(in the rows, 128 means zero)
Each path below is one point turned by a fixed rotation once a step. After each direction that follows a path, write how fast that rotation turns it, in degrees each step (0 if it stays still).
Each turn is a multiple of 5 degrees from 10 to 175, or 0.
Each row of a path follows its step; steps can be skipped.
Path 1:
step 1: [129 124 114 126 129 126 126 136 127 119 133 135 122 140 118 115 118 113
 121 130 130 114 123 127 129 128 128 123 134 124 121 128 121 128 137 106
 141 127 135 132 123 123 118 139 127 124 125]
step 2: [123 118 131 131 126 140 123 123 120 130 124 127 122 137 133 130 130 118
 135 124 135 116 135 126 129 135 117 137 126 126 116 123 123 114 143 118
 133 135 146 143 119 126 124 121 136 128 122]
step 4: [131 123 120 136 133 127 137 128 114 127 121 132 131 135 134 125 131 121
 121 128 126 111 131 127 131 125 138 142 125 122 132 128 133 129 129 113
 137 114 130 143 141 126 133 137 116 133 123]
step 5: [134 121 125 133 123 127 127 123 116 131 123 122 120 131 124 125 129 116
 126 116 128 116 121 128 120 118 129 127 124 129 131 131 125 129 130 105
 148 128 143 129 133 124 124 130 138 116 138]
step 7: [133 134 136 130 131 133 122 130 116 134 114 130 129 133 142 131 124 124
 121 126 143 127 141 131 132 135 115 135 126 127 121 120 129 116 137 111
 131 131 131 141 141 136 123 126 125 124 119]
step 8: [127 128 131 114 133 126 125 130 120 130 113 138 129 134 130 132 138 132
 123 121 138 112 124 135 130 130 136 132 120 119 135 124 129 131 131 112
 136 120 133 129 128 132 126 150 126 117 123]
step 10: [126 121 123 138 128 129 125 125 124 139 121 126 123 133 125 130 120 123
 127 121 142 128 142 127 128 126 126 114 129 130 138 134 123 121 138 104
 139 130 135 134 124 123 142 124 137 116 133]
step 12: [135 133 134 121 136 128 126 133 116 128 128 136 133 144 128 118 127 131
 115 119 138 116 129 125 130 126 128 127 124 122 126 125 124 121 147 120
 146 133 127 135 140 136 115 131 126 127 120]
step 15: [124 119 123 140 135 133 128 138 123 133 130 132 126 123 129 122 137 125
 125 129 133 119 144 123 137 128 130 125 127 120 127 118 125 123 149 109
 137 123 131 139 130 115 135 132 128 118 127]
step 19: [117 125 118 125 127 137 126 132 134 130 118 131 124 127 129 118 125 123
 123 127 138 116 135 138 129 132 131 134 120 120 121 116 126 125 122 106
 140 127 133 138 132 122 116 131 130 113 129]
Directions:
[129 127 130 130 124 132 129 125 130 124 124 131 126 132 128 124 128 131
 128 128 130 130 128 122 127 129 131 127 128 131 131 126 127 127 128 130
 124 130 134 129 128 130 129 127 131 129 131] : 100
[128 126 130 129 129 128 127 131 123 127 127 129 131 127 132 124 127 127
 123 127 127 126 120 128 125 125 130 130 131 129 129 132 126 132 128 129
 129 128 128 126 125 129 128 130 130 130 126] : 90
[128 129 126 128 132 132 126 125 122 124 129 129 129 128 131 128 126 125
 133 128 130 128 133 129 132 124 127 130 131 130 129 129 124 128 127 126
 127 131 126 127 130 129 130 130 128 130 133] : 130
[134 130 129 125 130 123 127 122 130 124 127 129 127 130 127 128 129 126
 126 126 126 124 130 129 130 127 129 127 129 131 127 132 128 129 129 131
 130 124 131 127 130 125 126 131 126 129 128] : 90
[127 128 124 128 125 129 126 132 131 129 130 131 126 127 127 128 128 124
 125 128 129 129 131 127 128 127 126 127 131 127 126 128 124 132 124 127
 130 127 133 126 130 123 131 123 132 127 129] : 80
[130 128 127 130 128 126 126 130 128 128 124 129 129 130 131 128 131 125
 125 131 128 134 130 131 125 127 128 125 132 128 127 130 130 125 128 126
 121 124 127 131 130 128 131 129 124 125 127] : 100
Path 2:
step 1: [144 119 135 126 118 131 136 137 132 132 135 124 129 128 118 124 120 140
 124 134 125 139 128 122 127 112 134 120 121 109 125 134 116 133 138 130
 122 127 120 123 134 113 119 136 132 142 131]
step 2: [117 124 136 126 124 139 120 139 126 132 131 131 138 141 124 134 129 126
 139 117 122 145 120 138 122 136 127 138 130 135 121 135 122 128 123 123
 118 103 130 131 125 126 124 142 122 123 140]
step 4: [120 128 133 130 125 120 128 153 118 135 118 127 118 142 131 125 130 128
 119 130 126 129 126 117 123 127 122 137 130 130 124 123 123 127 110 130
 137 110 115 122 115 131 122 124 141 123 132]
step 8: [134 114 129 127 110 124 127 110 127 113 128 115 119 118 124 127 132 118
 127 126 113 113 127 121 130 136 128 130 110 129 115 133 127 131 127 126
 132 138 136 123 127 125 131 138 121 127 122]
step 9: [122 116 113 128 128 123 135 133 123 132 137 124 137 135 127 139 120 134
 126 136 141 127 112 117 132 135 121 114 119 112 128 137 132 126 128 116
 124 124 128 133 117 119 138 129 121 142 120]
step 11: [118 125 124 140 123 122 130 144 120 139 134 131 123 132 134 134 131 136
 129 124 134 132 118 149 135 134 131 130 124 121 108 136 128 132 131 118
 114 139 124 137 129 127 121 142 120 120 125]
step 16: [115 130 139 112 132 119 114 118 138 133 123 118 133 135 121 150 130 125
 131 121 121 109 119 133 125 132 124 134 122 134 141 135 127 125 120 123
 128 140 131 127 123 125 125 135 129 122 123]
step 18: [121 124 118 130 128 120 121 137 137 120 127 127 132 133 116 131 133 121
 121 132 126 124 120 115 132 136 114 115 122 124 150 135 127 136 135 127
 120 124 116 124 120 139 118 143 128 122 115]
step 19: [139 131 129 136 124 140 114 122 135 126 142 125 120 136 131 134 129 132
 129 119 125 119 119 140 148 125 136 124 129 121 120 138 132 125 144 136
 119 118 122 128 130 127 136 119 118 124 115]
step 21: [125 122 143 139 121 138 120 127 128 132 132 124 130 124 135 141 118 144
 114 122 135 123 141 137 134 140 128 116 141 129 135 127 114 127 133 135
 128 113 125 140 130 127 124 124 136 118 132]
Directions:
[133 131 129 128 127 127 127 127 130 129 126 126 129 134 129 125 122 126
 130 129 131 127 128 127 133 126 129 129 128 126 129 126 129 128 129 126
 125 128 126 128 126 133 128 132 125 131 132] : 80
[127 126 128 127 130 127 124 125 128 126 129 133 128 130 129 129 125 126
 129 128 128 126 129 130 130 126 129 124 132 128 133 129 126 127 132 128
 131 131 126 131 131 133 126 125 128 124 124] : 10
[124 125 129 127 128 131 128 127 130 129 127 130 132 130 128 125 129 128
 131 129 132 128 130 128 127 133 131 126 125 126 132 128 125 128 132 126
 128 126 134 127 127 127 129 126 131 129 133] : 95
[125 129 128 127 130 127 131 126 134 124 128 132 125 127 130 130 125 124
 127 130 130 125 130 130 126 127 126 133 129 125 126 124 126 125 123 129
 126 129 128 126 126 128 128 126 132 127 130] : 40
[130 130 126 124 127 130 124 131 129 124 130 126 129 125 127 129 127 131
 128 127 130 130 130 126 129 129 127 126 131 126 131 129 129 131 124 129
 132 125 127 125 123 126 122 129 131 125 131] : 130
Path 3:
step 1: [126 111 128 116 121 127 130 134 124 126 130 129 139 116 133 129 115 132
 136 124 143 114 119 109 144 134 130 135 133 125 122 144 120 142 142 122
 133 117 134 129 122 131 123 134 125 136 131]
step 5: [133 135 145 123 130 122 120 145 130 122 124 119 129 138 131 126 123 124
 138 128 111 135 132 121 136 138 135 132 139 121 106 126 121 121 127 135
 140 146 120 128 137 137 118 121 124 122 123]
step 6: [142 111 119 137 133 127 135 146 121 133 128 130 127 143 126 128 135 126
 132 122 127 123 124 129 133 128 123 129 115 114 131 139 114 135 123 133
 129 133 111 128 115 144 129 128 109 120 126]
step 7: [120 116 125 112 128 138 126 138 112 146 130 135 123 128 132 134 134 119
 129 118 118 133 130 133 134 130 140 123 127 123 120 129 124 145 147 131
 127 128 148 120 114 132 136 128 131 125 130]
step 8: [138 134 137 112 141 130 128 121 120 136 112 119 124 128 143 125 124 142
 117 125 121 141 143 137 129 134 126 126 125 113 119 129 117 129 120 121
 133 135 133 121 134 134 113 117 126 132 136]
step 10: [129 133 134 116 119 130 134 138 117 136 138 137 116 131 134 139 130 126
 130 113 128 137 114 133 132 141 127 126 142 146 116 125 125 127 136 124
 136 122 125 121 131 130 145 126 119 140 143]
step 15: [117 135 135 127 139 121 137 128 132 123 145 128 124 129 108 127 136 128
 129 112 131 126 138 133 128 146 125 126 133 136 124 141 116 131 132 137
 122 140 112 121 124 125 130 125 131 111 120]
step 18: [119 116 126 122 121 122 131 136 134 120 119 128 114 122 127 131 132 145
 127 125 117 131 135 129 129 142 130 139 134 124 120 136 105 134 135 145
 124 131 122 128 125 120 116 118 116 129 112]
step 20: [122 136 135 124 138 136 126 133 130 142 132 125 137 120 136 137 124 137
 119 109 137 132 125 122 131 128 134 127 128 128 143 128 114 138 141 143
 139 128 133 112 134 132 121 129 142 131 143]
step 21: [127 147 138 123 124 130 127 126 131 124 128 125 121 124 114 129 124 140
 124 130 132 125 130 131 119 143 136 132 132 113 122 150 130 126 131 136
 135 131 125 114 131 118 117 120 107 137 138]
Directions:
[127 124 130 127 129 127 130 130 129 127 129 129 133 128 130 128 122 126
 129 127 126 127 129 124 124 125 130 129 130 131 130 129 128 130 126 132
 127 131 126 128 123 123 124 125 127 126 128] : 25
[132 128 131 121 130 130 129 128 123 126 126 129 126 127 129 128 131 127
 128 128 123 131 126 128 125 128 131 128 125 130 130 130 131 127 126 127
 127 128 125 132 126 131 131 129 129 127 132] : 20
[131 129 130 133 124 128 129 129 128 126 133 123 125 129 130 131 128 124
 129 127 128 131 129 129 125 127 130 131 130 129 128 132 127 122 129 126
 129 127 127 129 130 126 132 125 129 128 128] : 60
[130 132 130 130 129 130 127 129 129 131 128 128 126 125 129 119 124 128
 125 133 127 125 129 130 127 129 131 127 126 126 129 128 128 126 131 129
 128 126 130 128 127 127 126 123 130 128 131] : 85
[130 132 124 126 127 131 131 123 130 125 128 125 132 130 129 131 128 129
 127 132 126 126 133 125 126 131 133 126 129 126 130 127 127 128 127 129
 128 130 132 127 129 130 130 128 126 129 130] : 85
[130 127 130 128 129 127 129 125 126 125 127 129 126 129 129 133 125 127
 127 129 131 121 126 131 129 125 130 129 126 120 128 130 128 129 127 128
 126 125 126 130 129 125 128 128 125 129 127] : 145
Path 4:
step 0: [134 124 139 126 136 128 124 119 124 110 129 136 123 136 126 135 133 129
 137 132 116 132 122 137 114 126 118 121 125 130 119 108 138 126 123 126
 141 132 136 130 128 113 139 116 130 127 129]
step 1: [147 127 137 131 134 121 118 125 123 115 130 129 126 129 126 135 138 134
 131 137 126 124 127 131 123 145 135 137 111 140 123 137 123 138 133 142
 123 121 131 122 120 124 129 121 132 119 113]
step 3: [141 130 136 146 136 120 136 126 128 127 124 134 132 147 117 126 127 131
 113 132 123 132 132 137 133 126 126 122 122 135 126 138 126 130 144 117
 123 131 131 137 123 141 126 124 124 144 122]
step 4: [135 143 147 133 127 123 127 134 130 110 125 134 141 127 133 130 126 135
 136 127 126 121 124 141 132 121 124 117 125 133 122 116 132 126 121 115
 137 127 135 141 137 119 133 119 120 140 127]
step 5: [135 122 133 135 135 125 126 126 128 118 134 138 122 138 130 121 137 124
 141 139 131 127 124 135 114 137 136 119 115 152 122 121 131 129 136 136
 139 124 123 132 133 129 123 115 127 118 126]
step 6: [135 125 126 123 130 117 121 131 120 103 130 131 127 116 131 133 137 137
 123 134 126 126 125 126 118 139 125 109 124 129 144 135 126 135 134 132
 131 126 137 132 125 114 128 136 132 126 115]
step 10: [131 138 124 133 134 117 128 124 127 118 126 134 136 131 131 124 139 133
 128 139 133 134 125 140 121 146 128 112 124 140 136 139 124 136 136 122
 140 128 135 146 128 140 125 130 127 130 116]
step 11: [134 124 138 137 134 125 133 130 134 103 125 129 121 120 127 133 120 126
 127 142 113 124 128 137 127 123 119 110 124 138 128 123 136 128 138 118
 131 126 133 126 135 118 122 139 134 134 127]
step 13: [147 126 141 125 131 119 114 139 114 118 127 139 124 131 124 125 131 133
 126 127 128 115 129 116 128 127 131 118 117 132 133 123 131 127 128 132
 116 122 132 125 125 111 139 117 121 126 116]
step 20: [142 132 142 143 133 130 120 126 125 109 131 129 132 133 132 125 138 134
 116 123 133 119 122 131 138 119 142 124 125 129 115 134 123 127 138 125
 130 126 133 123 132 107 134 132 131 123 118]
Directions:
[123 126 127 128 124 127 132 126 129 122 127 125 124 131 129 129 127 129
 131 129 130 129 125 129 126 132 124 127 123 129 128 127 129 127 125 129
 127 126 128 129 128 128 127 131 129 126 129] : 65
[125 126 127 127 126 127 130 128 129 126 131 129 129 126 128 128 124 129
 130 129 129 122 130 126 126 126 128 122 130 130 128 129 126 130 133 128
 130 126 127 131 132 128 126 124 125 129 133] : 55
[131 125 127 126 128 131 126 128 130 126 126 131 124 125 126 127 129 128
 128 124 127 127 131 131 121 129 124 129 130 125 128 127 127 130 130 132
 125 126 126 126 125 124 130 127 129 126 127] : 60
[131 128 128 126 127 126 128 128 126 131 130 123 126 126 127 129 124 128
 124 131 128 131 128 126 127 126 128 125 128 128 128 127 130 130 124 130
 123 123 126 129 124 127 123 125 132 132 127] : 70
[129 129 122 130 128 124 132 127 131 129 128 131 128 131 126 127 128 127
 123 130 131 131 129 129 126 128 127 131 126 130 129 132 128 129 127 131
 130 125 131 126 131 129 132 123 127 127 128] : 155
Path 5:
step 0: [130 134 142 123 121 132 138 124 121 126 124 133 143 130 139 136 139 126
 142 132 120 134 130 137 123 135 129 141 125 126 130 132 144 143 140 126
 114 126 131 126 131 135 125 122 125 118 129]
step 3: [120 122 136 125 116 131 120 136 126 128 111 124 128 120 126 136 124 124
 122 135 132 126 125 136 123 131 129 145 112 132 136 122 132 133 133 127
 114 127 125 108 125 129 112 132 131 130 126]
step 5: [138 144 124 135 122 126 118 131 128 123 107 123 134 123 141 127 127 141
 131 123 124 132 128 144 127 132 132 141 120 123 121 126 139 139 122 134
 126 119 130 127 128 126 126 139 115 124 129]
step 10: [132 115 139 127 121 121 122 123 121 129 118 127 142 126 136 118 126 129
 134 127 127 122 124 142 118 128 119 133 114 129 130 128 134 130 135 131
 118 108 130 130 123 132 117 130 133 111 138]
step 12: [125 145 136 137 127 129 128 121 115 122 118 120 131 134 140 125 135 124
 122 121 124 130 120 142 117 118 144 125 126 124 133 122 133 127 127 128
 129 118 123 121 111 122 128 139 126 116 126]
step 14: [120 133 142 132 116 126 132 139 124 132 124 129 138 127 127 135 110 126
 119 132 136 115 131 139 123 118 125 130 110 122 134 119 131 137 133 127
 128 131 126 112 121 121 130 133 121 128 134]
step 15: [130 134 141 140 139 131 121 130 126 129 112 120 146 114 135 129 128 133
 137 129 120 122 131 138 128 132 134 124 128 126 132 123 140 127 141 136
 135 126 130 127 135 113 118 127 125 120 131]
step 16: [140 130 125 125 117 137 138 137 119 126 114 128 124 120 130 120 133 135
 130 131 128 132 133 136 128 128 128 141 124 117 140 123 142 139 133 135
 124 122 127 121 124 122 121 149 117 134 123]
step 17: [143 130 136 122 123 132 142 132 123 136 117 122 128 142 134 132 123 125
 130 118 124 115 126 133 127 122 138 126 111 131 137 131 140 133 140 132
 128 121 131 135 124 124 127 121 129 111 127]
step 19: [122 138 148 126 124 125 136 124 136 130 121 136 128 127 140 127 131 118
 127 125 128 130 120 144 122 126 131 129 124 112 145 121 136 138 135 125
 130 134 129 126 123 122 117 131 140 133 119]
Directions:
[130 130 124 128 128 130 133 129 129 133 127 125 128 128 123 127 128 128
 128 131 126 130 122 131 124 130 128 127 130 127 124 129 130 129 128 124
 125 126 126 129 128 127 132 128 129 125 127] : 65
[130 132 127 131 129 131 129 124 129 125 124 128 129 125 131 128 131 128
 128 126 129 131 127 128 127 128 128 129 131 125 129 126 128 127 128 125
 135 126 129 130 126 126 130 128 128 136 129] : 100
[132 127 132 127 125 130 129 130 126 130 130 129 124 130 130 125 124 124
 122 127 130 126 126 128 129 126 131 127 130 124 128 126 124 129 130 128
 132 131 126 127 130 125 132 128 129 126 128] : 140
[129 130 125 126 129 133 123 127 130 128 126 128 129 127 128 128 123 131
 126 125 130 131 126 127 133 130 127 132 127 130 128 126 129 127 127 131
 125 126 124 123 129 127 132 128 129 129 126] : 170
[129 129 127 128 127 128 129 123 126 128 129 127 125 131 132 127 131 128
 129 122 132 133 129 129 129 126 129 129 126 131 128 129 131 131 124 124
 126 130 132 129 128 128 131 127 126 123 126] : 60
